128 stands for zero in the data rows.
Here are some points:
[129 181  72  72  91 108  91 197 116 192 116 128 106 152 138 166 127 104 151  98 132 117  82 163  67 135 113 134 175 114 134 174  79  91 198  86 195  43 177 167 158 113 129  86 146  24 154  60 114 154 182 168  26 183 151 125 200 126  39  26 153 225 126 123]
[ 89 204 172 145  48  23  45 191  60 105  38 110  76 119 102 151 143 104 161 148 142 120 152 148 105 206 124 152 180 178 201 199 153 160 161 129  76  97 165 222 132  64  70 129 191 116 219  84  11 131 216 112 122 225 192 103 146 117  18 109 205 206 137 143]
[ 99  83 110 182 122 127 180  79  32 128 128 176  92  86 104  68  97 183 133  13  97 211 112 170 141 102  15 118  78 111  51 146  77  95 146 153 160 146 100  65 173 129 143  78 158 143  91 131 176 108  99 205 132 110 114  87 121  51 163  95 121 172 124 170]
[ 35 109 151 127  87 104 127 206  78  96 138 120  64 141 110  91 173 159 152 141 212 106 182 134 157 165 144 104 150 209 156 188 173 124 125 153  71  86  74  78 168 123 110 154 121 107 172 202  83  67 143 145 121 123 183 128 123 124 103 116 172 165 145 142]
[173  55  76 209 187 139 159 127 199  68 112 112 168 100 133  80 191  90  87 138 145 143 176 193  86  66  41 102  74  59  94 125 107  60 154 233  83 122 143 115 164 176 119 166 201 144 141 173 134 138 178 127 120 103 173  92  84 153 194  98 131 159 128 111]
[141  88  50  85 108 137 157 141 120 136  89  81 187 120 107 104  51  84 102 126 152 138  63  58 180 153 129 206  86 121 147  82  91 130  91 120 146 220 142  74 103 105 186 194 103 131  64 167 172 189 107  68 130 110 146 115  73 123 149 170 155  95 149  86]
[103 199  73  95 102 109 167 140 108 163 141 127 102 171 126 126  80 104 158  87  73  73 149  59  62 187 176 134 156 112 159 197 128 125 207 114 141 117 151 182 137  43 167 119  95 128 139  82  85 199 176  77  54 131 151 133 165 137 106  64 122 191 123 147]
[126 124 137 137 164 141  89 102 190 182 176  96  95 142  94 140 136 134  89 175  79 171 162 101 176 122 122  94 130 130 159 113 171 153 134 115 113  98  56 185  97 180 123 115 133 120 175 159 152 142 114 129 128 121  91 156 132 163 123  98 150 118 130  60]
[ 99 172 217  46  69 119  93 179  29 163 184 103  45  74  76  72 118 167 156 118 145 198 215 131 174 151 121  74 164 154 146 159 141 114  62 197 150   0  82  93 124  83 112  27 155  35 207 147  58 120 129 152  89 107  99  99 122 170  79  55 125 105 171  94]
[133 134 142 118 101 137 108 127  92 182 132 119 150  92  89 151 168  70  94 167 154 191 166  63 154 134 169 118 115 159 117 176 117 114 149 136 169 164  70 114 201  68 181 127  68 120 151 182  93 112 173 124 117 122 175 101 146 152 108  69 144  22 198  99]
[255 154 111 162  96  87 145 114 139 133 126 127 173 124 109  90 130  77 132 146 117 179 108 103 143 135 100  88 135 131 112  97 131 125 113 138 172 181 162  96 192 106 174  98  95 152 102 151 160 181 100  66 140 118 156 138 121 123 187 179 125 160 117  92]
[100 101  99 105 125 150 103 146 111 143 159 114 120 133 106 122 129 118 151  80 125 146 107 109 167 167 132 139 148 115 137 150 140  77 143  99 118 144  80 121 205 110 150 118  88  90 119 139 122 118 123 126 123 106 115  73 145 146 127 158 138 141 153 117]
[156 158 102 127 147  81 135 132 181 150 130 169 192 109 119 139 140 138 163 119 104  82  80  68  88 109 173 115 113 166 118  96 124  90 160 110 133 157 187 149 152  97 144 132 124  88 155 117 129 204 125 131  89 105 124 114 133 140 115 160 130 121 118  95]
[ 89 134  55 169 100 192 185  89 106 137 113  99 173 128 101 180  98   0 137 138 184 164  55   0 158 204  49 140 127 150 195 117 124 131  93 125 136 255 116 121 145 143 186 153  45 193  97 192 164 107  97  86 165  66 179 181  84 153 159 183 101 135  81  67]
[105 190 230  28 138 127  54 153  77 163 123 143  59 139 130  33 116 158 133 110 157 139 201 184 129 113 206  64 174 142  85 193  81 164  97 196 145   0 101 141 142 163 105  92 184 105 182 139 109  79 161 152 175  88  44  94 129 145  19 116 125 119 198 143]
[195 143 149 133 133  89 116 123 219 110 115 141 105 187 180 124 131 123 142 149  76 115 125 176  56 131 161 144 182 134 136  88 122  82 181 146 109 119 174 109 152  90 138  53 175 107 183  81 114 167 171 158 108 160 120 115 122  97  93 108 134 136 104 112]
[ 79 108 146 119 139 167  85  96  90 109 124  99  90  86 113  71 116 121 130 153 166 206 164 150 255  69  94 124 148 174 132 149 205 171  34 170 138  53   0  63 160 152  78 148  91 118 125 239 132  77  87 185 119 124  68 103 123 123 189 143 183 142 194 201]
[119 137  97 151 177  92 124 138 124 122 108 139 117 176  89 157 105 149 152 129 102 135 121 124 104 149 104 168  38 130 102 210  79 140 111 111 151  91 124 100 100  99 151 144 107 143 104 124 160 148 203 121 134  92 121 151 155 103 118 124 113 134 133 167]
[242 101  90 183 144 192  93 121 180 150  95 152 174 119 184 185 131  86  54 126 119 121 141 119 130  99 148 169 107 193 173  82 145 109 132 157  60 206 135 119  71 161 173 145 127 134 146 141  88 126 134  29 157 109 101 106  95 114 169 114  94  54 170  56]
[137 123  86  78 154  91 165 138 153  65 112  60 154 161 130 164 142 101 111 158 109  79 184 136  89 210 210 179 140 154 150 189 118 121 176 125 136 116 152 156 190 136 169 170 158  59 203 105  60 101 168  83 102 157 136 124  95 163 105  68 202  97 120  58]
10 more points follow, each with its number after it:
[177 116  61 175 138  87 157 115 207 162 144 159 142 103 124 141  97  91  69 126  82 105 119  45 155 144  68 133  92 129 132  96 122 159 189  76  94 200  85 137  87 205 218 128 104 158  42 145 201 131  12 107  97 141 112 211 159 224 156 151 149 110 117  93] 0
[191 160  73 123  77  90 117 108 176 157  51 162 190 154 128 166 159  63 136 101  63  90 104  79 146 141 112 136 101 165 145 133 147  81 132  60 148 208 187 198 218  39 199 148 116  89 100  75 102 179 174  78  66 144 193 121 136 151 123 142 119 145 101 110] 1
[ 95 176 171  83 179  51 146 140 167 166 112 129 106  84 121 176 135  14  20  69  38  70  21  64  57 139 107  95 151  72 130  79 109 165 144  46 179 158 215 167   5 137 160 119 138 202 115  34 164 152 166  36 101 187  49 103 100  65  41   0  94  86 158  83] 2
[192  60 135 154 128 146 185 109 133 134  99 162 127 219 165 107  93 137 122 176 169 125  59 123 108  59 128 158  45 123  91  32  98 107 109 131 154 195 159 117  74 157 175 166  74 153 165 102 133 146 112 135 122 110 110  99  56  92 123 117  83  30 168 144] 3
[168 151 175 102 184 150 122 131 126 171 108 145 106 139 169  80 111 218 145 114 125 150 169 173  61  93 165 111 131 129 107 103 145 160 185 154 130  45 209 150  62 111  76 172 146  58 177 105 125  93 118  73 108 135  77 100 198  63 111 132 116 139 159 130] 4
[164 134  59 194 181 130 126  58 142  86 107 115 190 151 128 192 138  79 100 193  58 123 148 173  93 141 106 172  97 104  55 115 155  79 141 129 130 151 179 140 149 143 172 131  81 100  76  62 144 141 159 133  96 120 103 182 160 178 205 145 185  95 129 134] 5
[151 151 157 149  70  53  82 209 146 255 189  26  88   0  91   0 109 141 121  81 101 121  92 190 251 207 118 125 232 142 250 145 155 167 105 124 115  45  21 150  31 150 153  73 127 117 126 155 118 177  42  95  84 154   0  44  70 178  62  67 206  66 165  74] 6
[221 149  91 195  67  88 101  41 209  45 116 109 100  94 139 173 148  78 162 142 104  91  94 156 198 126  87 187 124 109 150  25 171 167 145  91  88 153 133 192  68 180  72 128 117  71  79 102 100  97  75  64 148 184  80 224 142 111 172 255  35  87  82  85] 7
[ 79 148 156 149 134 115 139 131  76  65  82  84 136 116 119 106 107  76  98 113 131 131  85 102  77  97 172 137 106  77 143 114  84 180 123 121  80  89 202  84  90 126  83 153 158 122 183 132 172 184 184  89 153 164 171 133 176  70 109 128 105 163 108  66] 8
[180 185  69 104 190 180 124  88 154 133  41  97 177 115 177 129 127  26 134 109  49 126   0 104 136 131  62 153  52 109  82 111 221  87 143  83 193 255 134 232 113 144  98 218 156 217  40 131 196 112 132  36 147  49 100 174 107 173 196 109  61  63  98  93] 9
Which two of these numbered points are nearest to each point below, looking only along the 5 directions in which the first points spread most? Their numbers follow each, nearest first.
[119 125 135 114 148 165 191 111 111 159  57 169 180  78 141 143 128  98 118  91 123 161  72  59 124 159  99 140  49  70 156  19 176 108 125  89 143 189 133 121 112 161 113 134 101 195 140 104 118 173  89  91 109 146 130 115 178  76 144 128 163  96  60 132] > 0 9
[131  86 109 163 113 128 116 141 127 111 148 174 177 123 117 100 115 120 186  95 148 125 136 132 117 121  85 144 148 129 110 113 143 138 154  87 129 104 149 114 145 100 163 183 170  69 148  86 115 145 137  78 106 182 174  98 180 166 134 145 171 125 108 132] > 8 5
[125 175 110 120 165  44 118 173 182 194 124 128 123 116 113 172 137 141 162 112  97  88  48 138  73 174  92 134  88 104  77 134  65 121 208  51 176  81 189 144 117  86 194  85 118 132  85  61 164 198 121  88  95 190 151 126 224 127  67  79 127 124  98 194] > 2 1
[ 89 129 128 130  76 190 163 104 142 140 121 121 125  45 124  78  64 102 120  79 128 141  72  78 172 178  91  98  64 131 111  44 122 138 127 119 167 207 151  65  91 146 137 154 129  99  77 167 228 168  78 149 174 145 157  89 180 102 208 154 178 118  75 114] > 0 3
[ 27 165 188 119 132 131  90 160  30  97 151 162 159 113  56  54  70 215 204  40 167 144 160 165 122 128 147  99 214 135 166 128 144 139  94 173 148  61 142  34 160 151  79 134  76  94 142 143 116  57 171 123 174 137 113  99  74 177 157 153 168 106 166  79] > 6 8
[160 203 160 141 102  50 169 103  85  98  87 135 171  85 185 146 182 121 152 103  72  78 188  94 129 100 163  74 112 224 130 212 108 128 151  93 111 136 181 133 131  53 134 131 116 115 152 165  74  63 133 143  91 137 167 103 134 118 131 147 142 172 183 142] > 8 4
[ 83 160 138  85  99 162 121 156 159 186 121 126  92 187 160 208 157 142 152 128 126  72  48  15 137 217 157  60  67 146 198 158 109 110 206  90 121 250  98 158 134  90 157  97 100 193 137 138 127 205 137 131 138  74 184 168 102 132 168 106 138 167  67 106] > 1 8
[184  69  71 184 146 163  94  89 169  70 157  99 204 143 144 152 125  94 101 115  93 120 164 130 116 132 134 123 100 116 128 107 140 112 153 138 137 182 185 169 190 135 181 135  96 138 116 100 148 166 163  75 150  91 113 150 153 117 201 136  89 109  87 121] > 5 7
[165 138  67 110 137 113 107 151 194 185  92 101 154  74 159 165 111  27 123 109  65 103  37  97  51 165 129 119  80  93 161 128  89  72 155  59 152 199 186 154  95 141 191 183  91 142  51  88 124 141 165  89 139  89 100 139 154 156 128 135 176 143 100 125] > 1 2
[ 73 185 124  46  79  84 144  99  61 146 115 102 149 138  90 121 106 163 120  70 123 158  64  11 148 243 223 211 195 150 146 179  76  63 113  35 205 215 201  63 151  80 197 133 155 141  77 102 189 197  67 131  94  63 255 142  76 101 151  58 101 135  16 141] > 1 2
[150 152  69  62 129 119  88 181 124 111 103 125 172 255 122 162 115 165 144 168  70 161 126  84  28 142 191 145 190 141 145 188 108  55 201  83 136 139 178 213 141 120 175  53 142 108 174  38  68 229 207  80  95 182 223 130 139 148  85  47 182 193 134 207] > 2 1
[191 142  48 102  94  85 163 187 140 161  49 103 161 174 229 187 115  27  92 159  70 100  61 156  23 193 128 178 149 125 108  91  82 101 109  44 183 100 226 161 152 134 187 147  73 146  38  65 128 139 173 117  82  84  27  82 105 204 112 102 117 111 104  51] > 2 1
[125 105 143  68 117 131 113 134 116  82 101 165 160 116 113 136  94 189 119  58 169 154 109 103 131 143 134 166 123 160 126 176 137 113  87 123 162 156 127 127 198  94 123 146 150  95 116 132 139  99  78 196  90 159 182 142 187  91  90 177 176 152 142 139] > 8 4
[194  92 110 159 149 178 136  90 150 157 127  87 130  69 151 118 121  93  95 156 124 114 165 130 108 113 136 178 157 112 122  97 181 128 101 138 109 206 119 153 124 125 125 148 107 133 151 137 110 112 122  84 132 174  66 142 103 141 219 126  74  49 162  81] > 7 3
[149 109  59 100 126 131 123 117 119  99 130 132 170 140 110 145 182 127 148 172 124 134 160 165 183  85 144 155 142 144 140 127 239 141 117 118 105 158  71 160 160 154 154 200 101 102 110 221  70 100  99 155 152 158 104  88  77 131 160 142 103  29 177 107] > 7 3
[128  93 134 131 154 107 191  89 183 153  67 135 109 194 146 130 115  96  98 164  65 125 110 123 123  41 127 127 138  66 106  20 129 115  30 142 159 226 106 144  57 217  95 174 115 184  65  71 213  88  16 133 145  72  58 208 111 100 150 196  86  88  92  66] > 3 0
[141 128 126 148 119 152 144 127  85  92 114 139 139 194 162 158 130  78 106 108 100  89  85 132  29 101 156 185 164 151 136 139 155 149 169  97 113 117 145 138  92 121  99 131 132 146 107  78 119  64 163 106  82 158 152 103 138 122 101 130 149  76 137 154] > 8 5
[175 108  67  94 118 112  87 148 108  98 127  72 163 190 121 192 104 138 124 146 117  90 110 112  94 152 122 135 178 134 112 158 122 140 160 150 134 158 165 157 158 170 135  95 115 136 122  92 103 103 129 156  85 105 132  94 127 125 123 163 153 158 143 135] > 8 5
[182 123 118  71 141 156 156  99 171 103 132 143 164 197 132 179 132 107 114 172 137 125 103  74  67 146 134 121 115  76  91  99 108  94 238  76 203 134 160 102 100 202 177  98 139 114 100  90 178 164 126  86 154 122 119 162 170 133 148  99 113 189 120 105] > 2 5
[ 46 218 207  90 212  88  73 114 131 214 143 147  63 149 117  96 198 194 156  95  96  76 200 171 133 151 233 114 173 110 111 154  82 152 171 186 173  71 143 125 139  64 155  98 231  81 138 126  30 123 131 161 117 169 174 169 166 111  45 129   6  92 175 187] > 4 6
[131 186 145 133 103  82   0 158 129 130  75 113  50 197  41  86 160 218  98 133 123 139 181 222 118 129 175 125 214 121 172 206 143 199 136  90  92  56 129 141 111 136   0 113 211  93 198 116  96  39 230 211 202 171 126  90 132 116 105 110 183 199 138 223] > 4 8
[132 103 127 162  98 135 197 170 123 111 143 141 134 172 146 152 115 117 159 107 121  96 125 119 136 120  83 139 120 192 117 138 124  67 136  99 135 167 107 127 135  54 160 181 114 164 131 135  85 151 220 187 112 155 145 163 146  75 168  64 169 130 137 191] > 8 5
